One vector is turned by the same rotation once a tick. Each row is the vector after some number of ticks, and that number follows the row.
The counts run from 0 to 741.
[119 119  99 133  90  82 121 140 131  99 149 120 134 142 152 107 154 152
 163 112 132  99 116  90 103 178 147 189  99 156 144 161 133 132 142 139
 154 159 104 141  74 114 128  87 139 133 123 129 122 117 100 115  67 160
 154 115 135 157 104 126 138 115 151 141  91 126]
401
[119 145 146  84 130 191 133 133  97 151  87 142  91 151 157 116 128 132
 100 127 144 103  95 142  92 113  94 107 156 136 181 149 169 118 116 129
 136 140 141 134 164 142 132 167 116  95 115 120 130 136 130 146 139 109
 101  87  98 131 142 107  60  86 112 137 138 114]
353
[184 112 130 143 129  74  90 116 154 128 154 146 158  97  80 153 123 128
 149  94  89 142 148 128 204 106 140 146 109  99  91 109  84 141 122  93
 121 133 120 131  90  84  96 110 114 129 127 124 121 137 110 114 161  82
 159 163  97 116 132  92 160 144 136 130 121 151]
569
[111 130 145  99 164 151 124 113 107 137 157 153 120  82 122 141 131 129
 127 128 178 118 127 141 110 125 149  89 155  82 121 105 132 152 116 168
 136 120 135 168 124 136 162 170 130 138 143 101 116 132 209  75 130 125
 173 105 136 112 146 145 120 141 162 178 160 110]
471
[109 121 131 142 156 132 140 132 190 140 178 146 126 168 100 121 119 140
 146 126 145 131 162 103  89 168 146 127 108 147 141 110 129 146 116 162
 126  99 121 150 152 153 123 174  96 152 106 155 110  80  94 144  87 149
 151 183  99 101 112 121 137  82 130 129 117 161]
678
[123 120 130 168 139 185 160 105 162 145 106 161 130 160 142 119 107 107
 106 143 115 128 131 122 148 102 101 121 117 154 142  76 149 143 135  81
  88  62 120  97 149 103  86 127 110 125 106 162 107 110  70 160 159  87
 114 139 157 139 132 110 124 121 120 126 146 126]
101
[124 105 151 105 155 138 144 122 139 139 172 157 125 118  88 142 105 100
 143  66 150  83 129  91 137 114 181 109 123  75 111 119 121 189 103 110
 150 128 130 143 106 110 127 156 126 110 139 125 106 112 144  80 147 143
 150 154  88 135 109  93  98 111 156 165 150 124]
479
[141 132 153 160 143  98 149 151 146  84 134 105  93 181 145 122 148 105
 134 109 110 145 108 108  73 169 173 163 124 135 135 100 131 118 108 118
 134 131 155 103 120 185 147 163 101  94  98 121 148  99 107 156 157 116
 116 185 143 114  98 123 120 127  90  80 144 143]
163
[122  78 135 121 168 168 153 112 153 124 160 174 166 133 162  98 110 116
 150  83 151 106 182  85  97 146 138 171 105 128 109 105 165 130 137 127
 100  94 113 165 119 147  96 133  99 133 126 153 105 142 131 108 123 117
 142 147 148 143 104  98 144 122 108 132 144 132]
217
[145 109  93 138 105 113 103 128  93  92  92 129 121 134 165 106 146 148
 130 124  80 133  81 144 171  80  91 166 127 159 164 138 139 118 149 112
 139 141 110 111 104  89 122  71 151 131 134  97 130 138 122 106 139 109
 127  73 155 153 144 115 111 150 147 148 124 119]
115
[171 101 134 168 136  77 108 127 157 114 151 143 157 106  75 146 130 130
 153 108  83 152 161 147 179 131 150 164 101 110  86  92  95 144 132 121
 108 114 104 115 101 117 131  99 124 142 105 115 142 131 121 130 145 105
 175 157 128 115 140 131 162 167 122 124 115 149]
570
[105 106 157 121 169 136 149 135 146 131 171 175 127 124 105 137 123 104
 144  95 167 124 136 120  99 137 170  97 136  87  98  77 132 167 127 159
 138 107 124 152 101 150 160 171 123 129 135 109 101 107 171  82 125 149
 166 159 133 122 125 126 116 130 158 164 150 111]
476
[108 142  83 136 137 126  86  67 127 121 151 151 120  75 129 152 152 145
 149 142 117 121 112 120 129 100 116 101 151 121 151 152 103 142 127 143
 163 123 127 165 109 119 151 155  99 148 171 118 104 137 167  86 144  98
 170  87 121 116 149 107 168 145 142 196 158 108]
125
[122 149 140 105  99 148 138 143 113 155 100  95 117 117 152 128 131 150
 139 156 184 128 142 105 115 183 132 135 144 114  89 167 148  83 151 144
 103 155 160 126 118 155 118 141 144 132 110 142 110 144 128 167 103 176
 107 127 158 140 112 179 109 117  87  92  87 102]
607
[ 99 146 110 143 108  79 148 130 111 101 167 103 117 155 150 130 140 113
 143 127 117 132 116  98  34 162 169 121 130 143 154 138 131 118 142 119
 175 115 156 117 104 139 121 152 112 132 160 157 136  89 104 130 121 157
 107 182 163 114  69 105 158 128 115  99 159 129]
594
[126 129 140 108 125 105 101 144  81 131 111 119 137  72 139 119 143 151
 120 156 118 124 123 161 145 107 129 126 172  82  70 156 122 104 133 165
 133 145 132 152 113  94 159 122 168 152 141  97 124 144 187  91 115 165
 144  79 148 133 154 165 104 163 138 134 126 124]
462
[126  72  96 129 153  87 141 165 129 112 141 115 205 118 118  77 132 114
 121 110  98 125 163 134 115 158 147 151 114 155  99 103 135 127 170 162
 138 121 103 140 120 136 120  81 152 142 171 115 122 158 143  76 106 146
 127 146 134 138 111 155 174 156 158 119 142 142]
656
[112 180 117 128 111  81 119 128 138 107 176 127 115 122 112 140 152 140
 115 143 108 173 121 148  58 106 145  91 126 127 157 122 108 105 117 171
 181 114 135 132 149 146 169 165 109 156 136 131 163 104 159 136 106 120
 116 174 140  75 120 106 170 138 135 135 144 135]
588
[122 120 126 122 139 143  92 112 128 103 114 154  85 126 148 129 164 158
 143 141 130 133 129 143 147 113  98 147 134 122 132 142 146 136  97 153
  99 134 110 178 101 150 171 132 109 117  76  89 103 117 144 118 129 104
 195  74 146 136 173 144  93 138 105 166 115 116]
552
[160 137 106 157 105  80 128 125 129 115 115 120 154 118 113 154 127 133
 158  96 100 127 144 118 167 119 153 180  80 116 110 103  98 134 145  90
 116 145 108  80  86 106  90  65 149 136 125 142 146 132 114 136 141  88
 126 154 130 158 126 124 160 142 149 114 101 119]
572
[123 102 144 126 143 103 148 191 112 122 138 141 122 130 137  92 135 106
 125 138 138 133  93 133 139 134 132 110 141 127 104 108 128 135 138 162
 144 113 117 130 124 119 181 108 178 123 133  88 123 123 137  71 102 210
 126  95 150 132 136 164  83 154 167 133 111 132]
198
[138  99  90 107 103  67 117 136 115 112 163 117 128 119 121 105 141 133
 159  90  96  87 104 105 126 125 147 146 100 143 158 155 124 164 122 124
 174 159 112 148  77  88 136 101 143 121 158 121 121 112  97  89  95 150
 148 119  97 136 113  91 127 123 165 174 122 156]
398
[102 141  90 118 126 167 131 103 121 137 114 157 140 112 137 122 112 138
 102 125 123 130 129 156 136  67 103  86 114 139 178 107 133 136 145 118
 126 102  91 113 128  99 108  83 135 139 167 137 142 142 145  85 123  69
 124  93 127 159 147 115 165 130 182 157 158 119]
384
[ 89 167 119 130 104 160 144  98 130 180 113 113 130 111 114 133  94 133
 116 182 154 113 127 120 146 110  75  68 157 134 170 150 124 140 123 110
 131 115 133 134 158 104 118 145 137 147 168 177 110 113 101 145 114 153
 101 112 110 126 138 127 128  85 129 158 137 138]
528
[154  98 176 135 138 127 135 160 104 128 117 147 144 135 174 119 143 110
 154 112 125 124 159 113 153 152 129 193 113  91  53 102 157 102 146 125
  90 102 130 134  93 121 105 105 158 113  91  97 114 129 106 136 138 142
 129 134 187 153 111 136  89 154  95 109 115 119]
24
[127 191 137 150  95 156 123  97 124 131  85 126  69 138 126 166 138 130
 120 152 131 151  69 106 140  98 105 106 137 128 188 142 131 106 108  83
 134 139 134  81 132 131 126 135 115 103 108 144 166 114 112 165 153 101
 102 108 146 125 144 116 110 104 129 124 111 102]
438
[112 115 164  75 128 179 125  92 120 144 165 176 133 108 135 112 131 140
 140 113 168  82 120  90 129  98  93 116 124  95 143 160 156 156 114 140
 153 123 112 190 127 119 139 139 120 114 146 128 111 138 139  97 104 130
 146  78 114 122 135  92  98 109 126 200 149 109]
210
[165 169 105 126  82  90 104 124 109 121 115 105 119 110 116 155 126 160
 131 110 110 140 117 155 150 101 132 151  91 113 148 137 109 110 132 107
 132 161 100  88 106 104 102  68 156 153 130 137 182 159 151 141 118  81
 111 136 111 156 130 131 156 123 167 125 100 116]
577
[132 162 152 146 134 157 138 132 160 113 102 102 142 103 135 136 148 113
 123 188 147 180 118 131 152 167  86 138 157 113  86 151 112  79 137 113
 114 132 132 101 148 166 142 128 134 134 109 125 150 164 142 171 145 156
 114 111 180 106 147 160 147 140  89  85 106  97]
176
[129 140 157 114 143 187 139 119 107 178  98 132 109 122 104 147  91 106
 101 118 151 109 125 152 113  94 146  81 159  94 121 105 140 134 112 121
  91 115 172 123 163 116 114 178 122 114 130 141 114 123 150 147 175  89
 106 154  99 131 132 133  79 109 127 116 171 130]
618
[ 92 134 108 122 111 142 128 118 106 190 129 142 141 127 108 117  87 126
 100 163 119 109 138 148 125  89  99  87 151 137 145 126 135 147 124 135
 104  56 148 148 160  76 128 167 137 146 161 156  86  98  86 136 127 141
 114 127 115 132 124 135 103 105 139 147 161 153]
533
[155 120 161 113 119  95 143 153 171 100 178 129 163 142  93  98 133 112
 140 121 123 150 129  93 140 174 145 140  94 129 110 133 124 119 151 138
 170 146  84 107 127 133 151  89 158 148 143 128 163 146 133 103  66 191
 114 130 137 114 121 121 164 134 157 116  80 122]
55
[108 182 140 118  80 118 105 126  84 152  99  99  61 114 102 161 138 139
 123 163 144 131  73 135 130 110 109  84 156 110 151 168 129 117 109 134
 122 128 154 132 130 101 172 158 153 145 125 121 117  99 133 147 120 147
 125 115 111 121 157 162  83 106 148 153 110 113]
4
[119 119 144 116  88 110 164 162  98 177 125  91 134 142 138 116  96 106
 128 102 132  87 135 112 114 160 170 120 118 132 122 134 144 123 147 107
 130 119 166 104 144 106  94 128 173 130 161 158 128 129  97 147 103 167
  71 170  91 161  81 139 105 102 145 108 128 140]
339
[162 132 168 115 159 149 114 133 127 111 106 143 126  94 138 130 142 138
 112 129 123 157 147 168 164 111 109 156 133  92  75 128 132 101 139 153
  92 154 101 136 126 150 147 106 131 129  91  86 153 181 199 110 147 103
 150  90 150 147 176 156 114 167 121 118 115 108]
32
